Each path below is one point turned by a fixed rotation once a step. After each direction that follows a path, write how fast that rotation turns it, in deg/step (0 if it stays still).
Each turn is a multiple of 5 degrees from 10 to 175, or 0.
Each row of a path follows its step; steps can be skipped.
path 1
step 0: [ 14 -15 -19  -1  13   0 -10  22  12  20  -1  10   7   6  23 -13   1  27
  -4  22   0   8   1 -23  12  20   8  -2 -14  23  -3   7   6  21   6  -6
  18 -28  14  30 -24  29 -58  11  14 -11 -14  22  18 -33 -32  -8   5   4
 -17  13   6  -3  -7]
step 1: [ 10 -15 -16  16   0  23  10  -1  -8   1  32  12  14  -1  -3   1   2  23
  -6 -18   4   6  -6 -19  -1   9  -4 -12 -37  23  34  15 -10  12  33  21
  -2  -6  10 -40   8  -5  -5  12  14  -8 -19 -10  -2  19   6 -18   4  28
  30   7 -44  16 -33]
step 2: [  8  26  -7  -7  26  27  13  11  14  -9  -4   4  26   8 -22   8  -2 -42
  -7   5   8  -2   7 -17 -30 -13   2  14 -10   0 -16   6   6 -12  15  22
  -3 -31 -50 -20  14   0   2 -27  28  12  22  -2  -6   9  36  -5 -13  13
   5 -22  14  -3  -6]
step 3: [-24   7  27  10   4 -34 -17  31   8   9  -1  -5 -11  11 -21  14  15 -12
   4  18   3  31 -19  -3   6 -28  10 -11  32  -3 -36  -2  25  -7   3  26
   8   0  -6  21  35  38  13  23  18  24  -3  10 -20   5   2  -6  -1  -1
  15  23   6  15   2]
step 4: [ 11   6  -6  -7 -16 -18 -21  38   4 -16  35   0 -20  -1  -8  -2   2  13
  14   6   8  19  21   6  16  13   2  46   3  28  15  -7   5 -27 -22  -2
 -16   1  35  -3  -8  15 -35  18  14   1 -27   1 -25  26 -10   6 -14 -16
 -22  -4   6 -20   9]
step 5: [ 24 -44 -16  22  -9   5  31   8   0  34   3 -26   5 -32  -3  -7  -6   3
   4  -5  -8  -6 -22 -11   6  23  -9  33 -29  29  11  -1 -24  -7  19 -23
   8   6  -5  -9  32  14 -21  16   3  -9  15  20  14 -20  13  12  -2   1
 -15  12  13 -19 -23]
step 6: [-28 -16 -15   2  12   9  40  19 -20 -14  -3   4  11  13 -15  35   9 -11
   0   0   0  22   7 -23  -6   9 -25 -21 -21 -14 -18   2   9  -3  13 -29
 -23   0   0 -19  15  -6 -27 -17  21  -2  -5 -21  22 -33   6 -31  26   6
  11 -13 -12  24  -8]
step 7: [  3   1   0 -27  -7  -6   8  -1  -6  31   9  40  29  25  -9  -4  16 -42
 -23  18  21  15   0 -31 -27  -5  15 -15   5  18 -18 -24  -7  28  -9   1
  -4  -6 -15  16  -4   6  -6  17  17   7  -4 -19 -20  33   7   4  10 -23
  31 -18 -10  -1  12]
step 8: [ 14  16  30  13 -17 -17 -13  12  26   4  12  13 -16  -6 -22   5   6   3
   2  -4 -41  11  15 -31  32 -21   6   6  13  20   4  13  34   0  -7   8
   9  17 -34  14  -3  11 -17  10 -24   3  -2  27 -16  19  23  -6 -15  -4
  -3 -25 -35  -8 -19]
step 9: [ 12  17   9  -5  19 -27   2  24  13 -31  33 -26  13 -17  -4  12 -24  10
 -10  33   2  -6 -12 -17  19   3 -20  32  -1   3  -9  -4 -15 -26  20  -9
   3   6   4  -8 -18 -21   0  -1  21   3  -7  33   7   2  10  13  13 -26
 -11  45  -8 -13 -26]
step 10: [ 22 -10 -16  10  -3   0  32   3 -24  -7  16 -13   4  15  20   9 -12 -35
   8   9 -11  -9   5  -6  10  23  12  12   5   2   6 -10  -8  15  -7  -9
  44  10  40  -7  40   6  -9 -15  24  32 -10 -13 -28 -32  15 -12  16  18
 -12  15  14  18 -14]
[ -8   1   1  -7  -9   4  -2   3  -2  -1  -4  -4   2   2  -4  -2  -8 -10
   2  -2  -3  -2  -5   2  -3  -7   1   1  -2  -1   0   8  -6  -5   4 -11
   6   6  -4  -4  -5  -2   2  -4  11   2  -2   1  -1  -5   1  -4  -3   0
   5   3   8  12  -3]  95
[ -3  -8 -11  -6   1  -2  -2  -5   4   5   2  -2   7   0  -4   4   6   1
   3  -1  -2   2  -3   8   4   8   6   7  -5   3  -6   8  -5   5  -3  -5
  -7   2   2   0   2   2  -5  -2 -12   4   0  -6   6  -3  -6  -2   4  -2
   0  -2   4   7  -1]  60
[ 2  8  0  2  0 -7  6  3 -1 -1  7  0 -4 -7 -6  5 -6  1  4  0  3  3  5 -4
  3 -3  3  1 11 -5 -1  5 -4 11 -1  1 -1 -5 -5 -7 -6  8  7  3 -3  2  7  3
  2  7 -4  3 -4 -5  0 -5  5  9  0]  70
[  2   0  -7   0   3  -6   0  -7   0  -4  -2   0   2  -1  -4 -10   2  -8
  -5  -2  -2   4  11  -3   0   5  -2   2  -7   6  -3  -5   1   2  -3   5
   4   0  -1  -3  -1  -8   1  -1   4  -6   2   2  -8   5  -4   9   4   0
   0   1  16   1  -1]  140
[ -1   5  -2   3   6  -2   4  10   3   0  -9  -1   9  -4  -8   7   3   0
   0  -2   9  -4  -5   2   3   4  -7   3   6  -4  -4  -6   1   4   1  -2
   2   1   0  -6   0 -10   5  -6  -3   5  -2   4  -2 -10   7   4   3   7
   3  -1   2  -3   1]  100
[-6  7  9 -6 -2  0 -5  7  0  4  0  2  4  2  1  3  6  1 -3 -4 -1 -4  2  9
  5 -3 -6  2  7  6 -3 -3 -8  2  0  8  4  3 -5  8  7 -4 -2  3  4 -8  2  0
  4  7 -2 -3  6  0 -7 -9  2  5 -1]  80
